Each scene shows the same named points in several views, each turned, perhaps mirrored, and shifted as a whole.
A view may leave some points out. In some views, one point has been moved. Which views, in the order they come, and which point in each? Write no view if no view has one.
Scene 1:
panel a:
  dig [-20   1  20 -26 -20   6  -5  -3]
  dur [-11  15  10 -38  -4   4  -6  14]
  tol [-21   3  22 -25 -13   8  -6  -4]
  lugem [-23   0  17 -27 -11   2  -8   2]
  Ludaf [-15  13  14 -39 -15   1 -10  10]
  vemit [-14   9  15 -35  -8  -3  -9  12]
  mavom [-21  -2  18 -23 -11   3  -3   2]
  vep [-25  -3  19 -26 -15   2  -6   1]
  fope [-15  12   8 -35 -18   1  -9  14]
  tok [-20  -1  17 -27 -15   4  -1   6]
panel b:
  dig [  5  -5 -16   6   9 -11   5   7]
  mavom [  9  -5 -12  -3   7 -14  10   7]
  vep [  5  -4 -11   0   9 -13  10   3]
  dur [ 30 -16  -9   9  10 -28  11   8]
  vemit [ 23 -10  -7   8  16 -25  12   8]
  lugem [  9  -6 -11   1   9 -17  12   5]
  fope [ 22 -17  -8  15  16 -18  13   6]
  tok [ 15  -7  -9   1   8 -11   7   6]
  Ludaf [ 21 -13  -9  15  15 -24   9   6]
panel c:
  dur [ 34   7  37 -14  16 -34  21  13]
  dig [ 23  11  29  -4  -6 -28  28  29]
  vemit [ 32   8  38 -13   7 -34  28  12]
  tok [ 30   3  31  -9   0 -26  30  26]
  tol [ 20   9  28  -2   0 -27  28  26]
  mavom [ 23   4  28  -9   0 -25  34  27]
  vep [ 23   6  28  -8  -6 -24  32  25]
  Ludaf [ 31  12  38 -11   4 -34  21  13]
panel d:
  dur [  3  13 -12  -3   8  -7  -6  -6]
  tok [ -4   0  -1 -18   4  -2  -8   5]
  tol [-12  -4  -5 -15   1   4  -7   2]
  vemit [ 3  8 -5 -3  3 -5 -2 -1]
  mavom [ -7  -3  -1 -16  -1   0 -12   5]
  dig [-13  -6  -4 -17   3  -1  -3   7]
  Ludaf [ 0  5 -8 -5  8 -6  3 -3]
  lugem [ -5  -5  -1 -12  -1  -1  -9   3]
  vep [ -7  -8   1 -16   0   1  -8   5]
panel e:
  dur [-10  17  16  -5 -20  -2 -16  17]
  fope [-17  21  10  -4 -23  -3 -16   6]
  mavom [ -2  11  11 -14 -27   9 -14  -6]
  vep [ -7  12  12 -13 -27  11 -12 -11]
  tok [ -4  16  10 -10 -23   7 -11  -5]
  dig [ -9  20  10 -15 -29  14 -13  -8]
  tol [ -7  15  14 -18 -27  15 -14  -5]
  Ludaf [-18  18  12  -4 -23   3 -15   9]
  lugem [ -7  11  13 -12 -28   7 -14  -5]
panel f:
  dur [ -1  10  -3  -9  -1 -30  -2  18]
  dig [-6  0 -2  0 12 -7  3  8]
  tol [-12   2  -1  -3  12  -8   1  11]
  Ludaf [  3   5  -7  -6   2 -20  -6  17]
  vemit [  2   7  -3 -11   0 -19  -1  19]
  vep [-7  4 -3 -8 10 -3  6 10]
  mavom [-10   3   0  -8  10  -8   9  11]
  lugem [ -7   4  -3 -10   9  -8   6  13]
  fope [  6   4 -11  -6   0 -22   0  13]
panel g:
  Ludaf [-9 -1 19  4 -5 -7 17 -7]
  dur [ -8  -1  25   0  -8   7  25 -17]
  lugem [-10   8  23   5  -9   2  19   7]
  vep [-8 11 22  4 -8 -1 18 11]
  mavom [-9 11 25  1 -6  2 20 10]
  tok [-4 12 24  0 -5  1 20  4]
  vemit [-4 -1 23  5 -9  7 21 -9]
  tol [-14   7  20  -2  -4  -2  18  10]
  dig [-9 10 16  2 -1 -3 17  9]
  fope [ -2   5  15   6  -8   4  20 -13]
Moved in: panel g
  moved in panel g: Ludaf
